One hidden turn or mirror swaps the rows below in pairs. Which row is each named row swapped with?
The rows were stretched afterwards, more along some directions than others.
lemi: 0.02  -0.44  1.75  -1.06  0.69  -1.36  1.43  0.34  -2.61  -2.63  0.64  1.36  0.21  1.38  0.18  -0.22  -0.53  0.21  -0.41  0.37
zevaz: 0.18  -0.12  -1.14  -0.47  -0.64  1.18  -0.95  -0.37  -0.60  2.24  -0.01  -0.57  -0.66  -0.02  -1.05  -0.78  -2.81  -0.02  1.82  -0.67
Futo: 0.28  -1.93  0.62  0.30  0.40  0.01  0.37  -1.10  -1.78  0.03  0.37  -0.05  -0.10  -1.22  -2.20  -0.71  -0.22  0.80  -0.97  -1.50
vebe: 0.76  -2.34  -0.02  -0.42  -0.05  -0.18  1.99  0.46  -0.98  -1.63  -0.48  0.07  -1.21  0.62  -0.38  -1.27  -2.10  0.50  -0.33  -0.78
fuf: -0.41  0.27  1.13  -0.91  -1.24  -0.58  0.16  0.16  -2.62  -2.13  -0.22  0.50  -0.35  0.92  0.07  -0.05  -0.61  0.16  1.32  -0.52
mer: -0.14  -0.90  0.01  -0.02  0.72  0.04  1.31  -0.62  -0.82  -0.22  2.11  0.81  0.24  0.30  -0.06  -0.22  -0.57  1.19  -1.54  0.92
damap: 0.69  0.01  -0.33  -0.41  -0.74  0.40  -1.07  0.08  -1.58  2.46  1.11  -0.73  0.79  -0.32  -0.91  -1.73  -2.62  -0.15  1.09  -0.78
guled: -0.10  0.03  -2.21  0.34  -0.51  1.47  -0.03  -0.92  0.36  -0.79  -1.63  -0.39  -0.97  0.34  0.43  0.49  -1.78  1.13  -0.03  0.16
gifim: 2.32  -1.48  0.62  -0.87  1.21  -1.45  -0.10  1.12  -0.45  -1.96  -0.52  -0.11  1.65  -0.13  -0.25  -2.51  -1.91  -1.92  -1.20  -1.35
gezep: -0.40  -1.21  -0.03  -2.24  -0.24  -0.33  0.10  -0.95  0.51  -1.56  0.67  0.02  -0.62  1.04  -0.15  0.41  -0.41  0.09  1.04  0.25
mafo: 0.84  -1.46  -0.39  -0.34  1.32  -1.06  0.05  0.51  0.06  -2.46  -2.46  0.65  -1.10  0.15  0.50  -0.22  -0.51  -0.94  0.01  -0.24
lage: -0.78  2.34  -0.06  -0.96  -0.62  -1.14  -0.40  1.04  -2.15  0.12  0.53  -0.50  0.12  0.53  -0.32  -0.93  -2.14  0.44  0.93  -0.59
tifa: 0.05  -0.40  -0.67  0.27  -0.02  0.72  0.86  -0.85  -0.28  0.43  1.87  0.10  0.39  0.23  -0.35  -0.16  -0.96  1.58  -1.22  0.57
vake: 0.47  0.18  0.52  -0.40  -0.15  -1.09  1.78  1.33  -1.62  -1.72  -1.01  1.42  0.19  1.00  0.89  -1.31  -0.92  -0.38  -1.03  -1.98
dumag: 1.39  -1.92  0.37  0.19  0.42  -0.01  1.54  0.98  -1.00  -1.33  -0.50  1.32  0.08  1.17  -0.01  -1.76  -2.67  -0.49  -1.56  -0.77
Duzi: 0.48  -1.62  0.25  0.82  0.91  0.23  0.08  -0.35  0.83  0.18  1.16  -1.04  0.90  -0.49  -1.90  -1.51  -1.96  -0.51  -1.50  0.45
lokiz: 0.02  -1.58  0.12  -0.69  -0.40  -0.76  1.94  0.54  -1.43  -1.56  -0.40  -0.60  -1.53  0.32  -0.89  -0.90  -1.42  1.01  0.38  -0.71
Veb: 0.06  1.19  1.59  -1.22  -0.70  0.28  0.46  0.80  -1.34  -0.77  1.92  0.81  2.11  1.13  0.19  -1.72  -2.20  -0.46  -0.13  -0.63
Giv: -0.03  -1.42  -0.09  -0.88  0.45  -0.12  0.48  -0.14  0.08  -1.65  -0.63  -0.46  -1.51  -0.40  -1.87  -0.15  -1.06  -0.39  0.71  -1.49
Fedaz: 1.34  -0.16  -0.87  1.44  -0.17  -1.86  0.49  1.02  0.02  -1.99  -0.16  0.09  -1.22  -0.25  -1.83  -1.34  -1.08  -0.47  -1.33  0.35
nefu: -0.82  -1.43  -0.40  -1.34  0.04  0.72  -0.35  -0.76  -2.26  -0.45  -0.22  -0.09  -1.34  -0.27  -0.93  -0.49  -1.46  1.38  0.85  0.00
dup: 0.43  0.23  -2.37  0.47  -0.31  1.09  -0.20  -0.81  0.52  -1.27  -2.13  -0.72  -1.12  0.35  0.11  0.44  -1.89  0.93  0.14  -0.09
bag: 0.66  -0.05  0.68  -0.68  0.28  -1.52  0.87  1.48  -1.04  -2.15  -1.63  1.60  0.03  0.88  1.35  -1.31  -0.62  -0.81  -1.07  -1.41
mito: -0.26  -0.25  -1.42  -0.35  -0.70  1.50  -0.68  -0.60  -1.02  2.62  -0.24  -0.95  -0.94  -0.26  -1.32  -0.60  -2.90  0.26  1.90  -1.17
Tefut: 0.22  -2.13  0.99  -1.91  0.29  -0.66  -0.41  -0.47  1.28  -0.61  1.07  0.57  1.12  0.40  0.66  -0.59  -0.07  -1.42  -0.56  0.53
pese: 1.11  -0.52  0.60  0.72  1.05  -0.24  0.30  -0.48  0.50  -2.07  -0.88  0.85  0.05  0.28  -1.10  -0.91  -2.11  0.16  -1.37  1.05
vuso: 0.01  -2.49  0.47  -1.50  0.70  0.05  0.15  -0.02  0.48  -2.49  -0.37  1.71  -0.72  0.10  0.34  -0.89  -0.93  -0.48  -1.17  1.74
sud: 1.26  -0.74  -0.72  1.43  -0.34  -1.53  0.46  0.92  0.39  -2.30  -0.18  0.60  -1.21  -0.28  -1.56  -1.17  -0.71  -0.60  -1.83  0.56
Zumub: -0.78  1.89  -0.50  -0.31  -0.46  -1.40  -0.50  0.91  -2.19  -0.34  0.07  -0.83  -1.07  0.19  -0.82  -0.38  -1.63  0.76  0.74  -0.34
tad: -0.50  -1.09  -0.50  -0.23  0.10  1.12  0.16  -1.22  -2.56  0.40  0.23  -0.69  -0.95  -0.70  -1.90  -0.26  -1.44  1.87  0.63  -0.78
vidom: 0.23  -1.15  1.37  -0.66  1.20  -1.40  1.80  0.30  -2.08  -2.62  1.16  1.44  0.12  1.02  -0.07  -0.32  -0.40  0.24  -0.99  0.73
furul: 0.89  -1.17  0.95  -0.48  -0.18  0.09  0.44  0.24  1.31  -1.49  0.69  1.14  1.01  0.11  -1.54  -2.84  -0.52  -1.11  -2.31  -0.36
zorop: 0.93  -0.77  1.05  0.67  1.20  -0.28  0.29  -0.30  0.47  -1.89  -0.54  1.18  0.17  0.32  -0.82  -1.19  -1.98  0.09  -1.91  1.17
Puret: 0.62  -3.09  1.57  -0.92  0.68  -1.24  0.16  -0.50  0.93  -0.49  0.89  0.83  0.93  -0.71  -0.64  -0.96  0.78  -1.48  -2.00  -0.39
situ: 1.38  -0.81  0.13  -0.71  0.04  -0.09  -1.08  0.05  -1.14  1.10  1.05  -0.58  1.45  -0.44  -0.63  -2.21  -2.20  -0.53  0.22  -0.91
nupek: -0.47  -0.82  -0.69  -0.53  0.42  -0.09  0.70  -1.00  -0.33  -0.17  1.73  -0.17  -0.31  0.44  -0.42  -0.01  -0.22  1.62  -1.12  1.10
Roled: -0.04  -1.94  1.35  -1.08  0.48  -1.43  1.34  0.31  -1.04  -3.97  0.40  0.03  -1.08  -0.41  -2.05  -0.53  0.31  -0.28  -0.42  -1.68
velo: 0.46  -1.87  0.34  0.69  0.39  -0.14  0.42  -1.12  -1.24  0.80  0.58  -0.21  -0.16  -1.45  -2.43  -0.75  -0.51  0.63  -0.77  -1.18
supo: -0.04  -1.76  1.78  -1.03  0.28  -1.92  0.54  0.37  -0.88  -3.71  0.91  0.15  -0.57  -0.65  -1.47  -0.43  1.16  -0.93  -1.04  -1.73
nure: -0.09  -2.16  2.25  -0.93  0.19  -1.84  0.45  0.13  -0.97  -3.44  1.50  0.63  0.09  -0.63  -1.06  -0.29  1.29  -0.90  -1.30  -1.53
mivu: 0.18  -1.54  0.77  -0.64  1.10  -1.03  1.70  -0.26  -1.49  -1.97  1.85  0.86  0.07  0.78  -0.32  -0.26  -0.05  1.11  -1.46  0.75
kenot: 0.66  0.43  1.87  -0.40  -0.50  0.68  1.17  0.66  -1.13  -1.26  2.55  1.27  2.25  1.13  -0.43  -1.56  -2.06  -0.51  -0.70  -0.63
gep: 0.27  0.24  0.01  1.00  1.26  -0.20  0.53  -0.26  1.87  -1.02  0.55  1.75  0.08  0.56  -0.97  -0.92  -1.17  -0.52  -2.02  2.11
Lavil: -0.79  1.77  -0.08  -0.63  -0.81  -1.30  -0.60  1.09  -1.72  -0.63  0.61  -0.82  -0.47  -0.05  -0.46  -0.56  -1.28  0.55  0.77  -0.84
giki: 0.59  -0.38  0.16  0.60  1.29  0.00  0.54  -0.18  2.02  -1.56  0.46  1.82  0.29  0.60  -1.17  -1.49  -0.94  -0.52  -2.58  1.66
Rata: -0.78  1.79  1.08  -1.58  -0.75  -0.49  -0.73  0.93  -1.57  -0.51  1.32  0.03  1.00  0.82  0.30  -1.19  -1.87  0.03  0.51  -0.39
Zum: -0.12  -1.63  0.00  -1.92  -0.12  -0.37  -0.04  -0.83  1.26  -1.29  0.71  0.23  -0.01  0.63  0.05  0.39  0.00  -0.37  0.39  0.49
lumo: 0.51  -1.58  0.53  0.68  1.07  -0.37  -0.22  -0.35  0.75  -0.78  0.15  -0.32  0.50  -0.37  -1.63  -1.43  -2.00  -0.46  -1.65  0.86
mizot: 1.18  -0.88  0.33  0.74  -0.58  1.29  1.63  -0.52  -0.92  -1.71  2.07  0.23  0.83  0.80  -2.12  -0.98  -1.58  0.23  -0.16  -0.81
gomev: 1.42  -2.15  0.42  0.31  0.16  0.11  1.53  1.03  -1.03  -1.43  -0.32  1.51  0.07  0.97  0.09  -1.67  -2.44  -0.87  -1.68  -0.85

mito swaps with -> velo
supo swaps with -> Zum
fuf swaps with -> mizot
nefu swaps with -> situ
gifim swaps with -> vuso
mafo swaps with -> furul
guled swaps with -> Fedaz
lumo swaps with -> vebe
zevaz swaps with -> Futo

